In the rows, zero is written as 128.
Each path below is one point turned by a fixed rotation once a step. After each direction that follows a path, write how fast that rotation turns it, in degrees each step (0 if it stays still).
Each turn is a multiple of 5 degrees from 10 to 175, or 0.
Each row of a path follows its step; steps can be skipped.
Path 1:
step 1: [126 128 132 129 123 134 126 126 125 131 121 126 131 134 125 138 127 118
 132 136 134 124 123 128 136 133 138 122 130 119 128 117 129 133 123 132
 123 132 136 126 133 134 115 126 123 128 126 125 121 134 126 128 134 136
 136 117 128 129 130 132 133 115 129]
step 6: [126 122 136 129 132 128 122 123 118 132 122 118 128 129 125 129 133 126
 130 114 127 129 128 114 127 140 130 120 127 126 119 122 128 127 124 132
 130 120 133 125 124 135 133 131 122 132 126 128 130 144 137 126 129 122
 131 132 124 122 134 128 126 118 126]
step 7: [129 124 122 119 137 126 120 132 127 118 120 131 125 118 124 131 135 125
 122 121 132 127 129 130 125 139 137 117 129 125 131 129 132 135 125 126
 124 128 130 134 127 129 124 126 122 133 123 133 123 134 132 136 128 137
 138 128 132 125 127 126 139 134 116]
step 10: [131 127 136 115 125 128 125 121 134 125 128 117 129 130 118 142 133 119
 118 131 126 136 121 129 121 132 136 128 131 131 123 124 131 138 131 136
 128 129 136 131 127 121 132 125 125 130 125 130 144 135 127 128 128 127
 124 127 127 125 121 121 133 130 127]
step 11: [125 144 128 132 121 136 129 129 127 128 124 122 128 130 127 127 126 125
 122 122 124 134 132 128 123 135 132 112 140 125 124 132 138 125 129 131
 126 137 137 130 129 128 127 130 122 120 127 136 128 132 132 138 124 120
 131 132 132 123 131 116 126 129 132]
step 13: [128 122 135 123 136 123 129 131 131 121 120 116 118 121 124 128 137 132
 122 128 128 134 122 130 129 133 133 125 131 125 126 129 126 126 116 127
 131 121 138 129 131 116 137 121 141 130 133 134 124 119 129 127 132 126
 133 126 123 127 129 127 131 120 132]
step 18: [130 128 124 136 130 121 129 129 129 123 124 122 126 136 129 128 132 123
 120 122 125 131 126 130 123 127 126 124 132 124 126 128 132 137 125 131
 133 119 143 136 122 126 123 130 127 125 130 128 127 110 138 135 123 138
 131 127 140 135 136 135 122 129 125]
step 21: [119 133 136 131 133 129 129 129 121 119 126 131 127 137 129 127 129 125
 120 130 128 131 126 128 126 136 135 122 127 134 128 125 128 140 133 121
 123 129 129 135 128 132 131 131 128 115 121 129 138 124 133 122 135 142
 135 140 129 130 121 138 130 124 127]
Speeds:
[131 128 128 129 129 131 130 127 127 128 127 130 127 128 129 129 128 127
 125 128 129 128 128 127 132 127 130 129 127 128 127 128 127 125 127 129
 129 127 129 127 126 129 130 128 130 130 128 128 127 128 126 126 127 129
 127 129 128 128 127 126 128 126 128] -> 100
[129 128 130 130 128 127 127 130 128 128 129 127 130 128 128 130 128 128
 129 128 129 127 127 128 130 126 128 129 128 126 128 129 131 126 128 129
 126 130 126 126 129 127 126 127 125 128 127 131 125 126 128 127 127 129
 128 127 127 126 129 129 127 128 129] -> 100
[128 130 128 127 126 128 128 128 127 131 128 130 130 128 130 127 128 127
 128 125 128 128 129 130 128 126 129 127 127 129 126 127 129 129 127 127
 131 128 126 130 128 126 128 127 127 126 127 130 127 128 129 126 126 127
 129 130 130 131 128 130 129 127 130] -> 115
Path 2:
step 0: [126 126 136 129 138 123 130 126 126 127 128 128 120 127 116 136 119 128
 136 123 129 123 137 123 131 131 133 123 129 129 132 118 138 120 133 121
 129 123 128 132 121 127 134 133 124 122 131 136 131 137 121 125 131 127
 122 137 124 130 137 134 130 124 124]
step 3: [119 126 128 123 114 130 129 128 121 136 134 137 122 133 126 124 130 140
 133 133 135 122 136 129 123 127 135 127 128 130 129 122 126 128 121 127
 129 123 118 127 129 119 136 140 128 122 128 130 127 134 133 121 134 125
 126 127 137 124 125 129 129 124 139]
step 7: [131 133 128 124 125 129 126 134 127 124 121 128 124 130 126 132 122 132
 124 126 133 136 124 126 134 134 127 126 128 122 127 117 129 132 127 124
 126 127 129 127 134 136 123 135 134 112 129 112 132 125 124 130 131 140
 118 122 129 136 132 124 129 121 118]
step 8: [126 131 126 126 127 125 128 128 117 136 124 135 127 131 127 136 127 128
 129 125 134 125 129 131 133 129 140 126 133 130 142 114 138 126 129 130
 129 124 129 137 137 113 133 125 122 122 121 128 130 124 116 128 132 131
 124 136 133 127 127 132 128 129 129]
step 11: [130 127 126 127 124 130 128 123 124 133 128 140 118 137 126 126 134 126
 124 124 130 118 129 126 133 134 113 123 123 139 131 118 129 121 125 125
 138 132 120 127 128 126 132 133 126 125 131 130 126 138 128 124 133 122
 135 127 129 119 125 130 137 122 124]
step 17: [131 129 128 121 137 117 124 131 129 127 125 133 125 130 124 130 131 131
 123 132 133 130 136 128 143 128 124 126 131 129 132 129 136 128 133 130
 124 129 135 134 127 135 123 137 124 119 134 127 119 123 132 113 134 135
 133 123 136 117 134 128 122 125 125]
step 18: [125 118 129 132 117 127 127 125 128 124 138 136 126 129 123 133 129 133
 139 125 128 126 128 131 126 129 136 125 125 126 134 121 124 126 123 132
 129 131 128 130 131 134 122 132 110 113 131 129 130 120 125 129 132 136
 122 127 132 120 123 121 128 123 128]
step 20: [125 132 128 118 124 137 133 124 142 132 134 130 115 129 123 128 120 128
 135 117 130 128 136 131 132 131 129 127 128 128 133 129 141 128 125 125
 121 114 131 127 125 131 129 122 133 123 126 129 130 134 130 120 135 132
 121 125 133 128 130 131 135 130 122]
Speeds:
[126 129 130 128 128 128 127 127 128 127 127 128 129 127 130 128 129 129
 126 128 128 128 129 127 128 130 129 128 129 128 128 126 128 127 128 129
 130 125 128 128 127 127 129 131 124 128 128 128 129 127 125 129 126 124
 128 129 125 129 126 130 128 127 127] -> 135
[127 128 126 128 128 126 130 128 128 129 129 128 129 129 129 130 129 128
 130 128 130 126 127 127 126 128 128 128 129 130 128 127 127 128 127 128
 130 133 129 129 129 126 128 130 129 130 126 126 130 130 130 127 127 126
 129 130 128 126 128 128 129 128 129] -> 140
Path 3:
step 0: [128 125 141 128 137 117 130 132 133 133 126 134 128 122 129 126 130 129
 133 132 121 124 139 131 132 133 123 128 116 121 128 134 129 130 134 118
 132 131 126 128 123 134 126 127 123 131 116 132 128 123 135 130 133 120
 134 118 131 123 120 130 119 119 136]
step 4: [117 126 132 132 124 132 141 125 134 123 126 134 120 126 121 131 129 128
 125 128 124 133 125 135 124 127 132 124 128 138 130 129 130 118 126 127
 124 134 146 127 129 134 132 116 123 129 123 130 131 132 133 124 128 124
 132 129 128 144 136 132 137 125 129]
step 8: [128 126 142 122 132 126 133 129 134 121 135 133 136 131 127 128 123 127
 119 121 129 123 125 122 128 114 125 127 136 130 117 125 122 128 130 136
 133 127 124 130 125 133 123 133 124 125 127 134 128 127 135 128 130 113
 120 134 130 121 120 143 130 132 128]
step 9: [135 130 127 129 133 131 131 133 126 126 122 133 134 129 132 130 118 118
 121 129 118 133 116 119 122 132 128 137 122 131 121 124 131 123 124 129
 122 127 136 131 120 129 124 129 120 121 122 129 129 132 123 129 136 130
 124 125 131 122 130 133 138 133 147]
step 10: [118 127 136 128 136 125 131 124 131 134 126 123 131 133 127 124 124 124
 121 129 118 122 122 130 129 135 131 147 124 124 131 130 134 122 126 129
 125 127 124 131 133 123 125 134 117 139 136 123 130 117 132 114 129 122
 129 124 126 133 124 130 129 131 134]
step 14: [129 134 127 133 122 129 139 140 119 126 122 127 131 124 122 137 121 123
 127 133 132 121 124 123 132 125 132 126 139 125 129 126 137 125 121 124
 139 121 146 126 131 127 131 128 129 129 133 128 126 127 139 134 126 124
 121 126 136 129 133 123 132 136 124]
step 15: [127 137 127 130 126 119 136 127 131 120 128 120 138 121 116 129 129 129
 131 133 125 126 136 127 133 124 125 131 129 126 131 130 127 125 135 134
 140 122 132 132 132 125 123 131 128 126 140 128 137 133 133 132 129 126
 132 136 134 132 127 129 127 117 149]
step 16: [129 119 137 131 140 134 126 130 129 130 131 127 126 129 119 131 127 124
 123 137 123 131 136 126 125 129 128 114 134 117 135 126 118 127 123 124
 132 127 127 131 123 123 122 128 123 130 138 137 128 128 130 133 128 136
 119 117 132 129 134 134 120 128 142]
Speeds:
[128 127 127 126 127 126 129 129 127 125 130 128 129 130 128 129 131 127
 128 128 130 128 130 127 128 128 129 128 130 128 128 128 126 128 128 128
 128 128 129 125 129 128 128 126 127 127 132 128 130 129 129 130 127 128
 130 124 128 128 127 126 131 128 128] -> 40
[129 129 127 129 128 124 127 128 127 130 127 131 130 128 127 128 128 130
 127 128 126 129 127 127 126 127 128 128 125 126 129 126 128 126 130 129
 127 129 127 130 128 129 129 128 129 126 128 127 128 129 129 131 128 128
 130 128 127 128 129 126 128 126 130] -> 120
Path 4:
step 1: [134 126 136 119 131 128 130 121 132 125 134 131 128 129 129 119 135 132
 131 123 135 130 131 123 128 130 126 125 119 116 126 135 125 118 134 130
 126 134 125 132 118 131 135 133 129 135 135 136 127 125 128 130 123 132
 119 127 137 133 135 121 130 121 122]
step 4: [133 131 126 119 117 121 135 129 123 124 134 129 132 132 134 119 124 134
 129 123 135 136 124 125 128 129 131 118 122 119 120 132 134 130 125 123
 126 136 124 124 125 123 129 125 120 125 122 128 133 137 131 120 131 135
 126 129 126 140 127 127 125 133 125]
step 7: [127 125 123 124 118 111 130 131 129 133 134 125 129 123 126 125 134 121
 138 127 122 129 119 125 126 130 130 128 128 127 117 129 124 132 131 119
 134 130 131 133 133 120 132 127 130 134 125 123 136 127 133 128 132 125
 119 121 130 131 133 129 118 136 129]
step 8: [143 117 126 136 129 123 135 126 129 129 129 129 130 132 130 131 124 118
 132 126 128 128 143 123 123 121 124 127 128 131 119 127 132 131 136 137
 125 128 125 133 135 133 126 126 133 137 127 136 131 129 128 131 131 130
 127 126 131 125 124 118 119 126 127]
step 14: [130 130 130 126 125 144 130 129 121 136 132 127 124 130 122 128 127 121
 132 115 128 129 125 130 131 122 131 141 116 132 130 123 139 126 128 127
 134 125 131 132 133 127 133 126 126 122 128 127 131 129 132 136 129 127
 123 133 123 128 136 129 116 134 134]
step 16: [123 130 122 130 137 126 128 122 135 125 140 134 123 135 128 123 124 118
 138 126 120 134 128 131 121 138 129 126 128 129 119 121 129 134 129 130
 131 126 123 123 135 128 129 134 120 136 122 132 125 132 126 135 136 131
 122 131 127 131 136 130 121 125 128]
step 17: [127 131 129 123 125 131 131 121 131 131 133 130 124 137 123 127 136 127
 134 130 132 125 127 121 125 118 118 132 127 131 124 128 135 129 135 135
 134 133 132 135 123 139 138 131 131 128 132 124 121 130 130 140 131 130
 133 137 131 130 129 116 128 128 134]
step 19: [134 121 124 131 122 130 138 123 134 124 132 139 136 138 126 121 133 122
 128 134 129 131 124 126 127 137 133 132 126 124 126 135 123 126 134 132
 124 136 131 126 128 128 126 136 128 136 136 134 133 124 123 131 129 125
 125 135 124 130 141 124 128 121 123]
Speeds:
[127 127 125 124 128 127 128 128 129 127 130 130 129 126 129 128 127 127
 131 126 129 127 129 130 130 130 130 128 130 128 129 129 129 128 130 127
 128 130 127 126 129 128 131 129 129 129 130 128 128 128 128 128 127 126
 128 127 126 130 127 129 129 127 127] -> 120
[128 130 127 128 129 127 130 128 129 128 124 128 126 128 128 128 129 125
 130 127 127 127 126 127 125 125 129 128 128 128 127 127 126 129 129 129
 128 131 127 129 128 128 129 130 127 131 128 127 127 128 127 128 127 127
 128 125 128 127 126 125 128 126 129] -> 40
[128 130 129 125 127 128 125 128 127 128 128 129 125 128 126 129 130 126
 130 129 129 125 128 128 127 128 129 128 128 129 128 129 128 129 126 131
 127 127 128 129 129 128 127 129 129 127 127 125 124 127 130 128 130 129
 129 129 126 128 129 130 128 128 126] -> 100
[128 129 128 128 128 127 128 125 129 128 128 128 130 125 127 130 126 130
 127 128 128 128 128 128 125 128 129 128 129 128 128 132 129 129 129 129
 129 125 127 127 128 130 128 128 128 129 129 128 128 126 129 129 128 130
 129 126 128 125 127 128 126 129 129] -> 145
[127 128 128 128 126 128 128 127 128 128 127 127 128 130 126 127 126 129
 129 127 126 129 126 129 128 127 128 130 127 130 130 129 126 129 127 127
 126 128 128 128 127 129 129 129 131 130 127 129 131 125 128 130 131 127
 128 130 128 128 128 131 128 129 127] -> 155
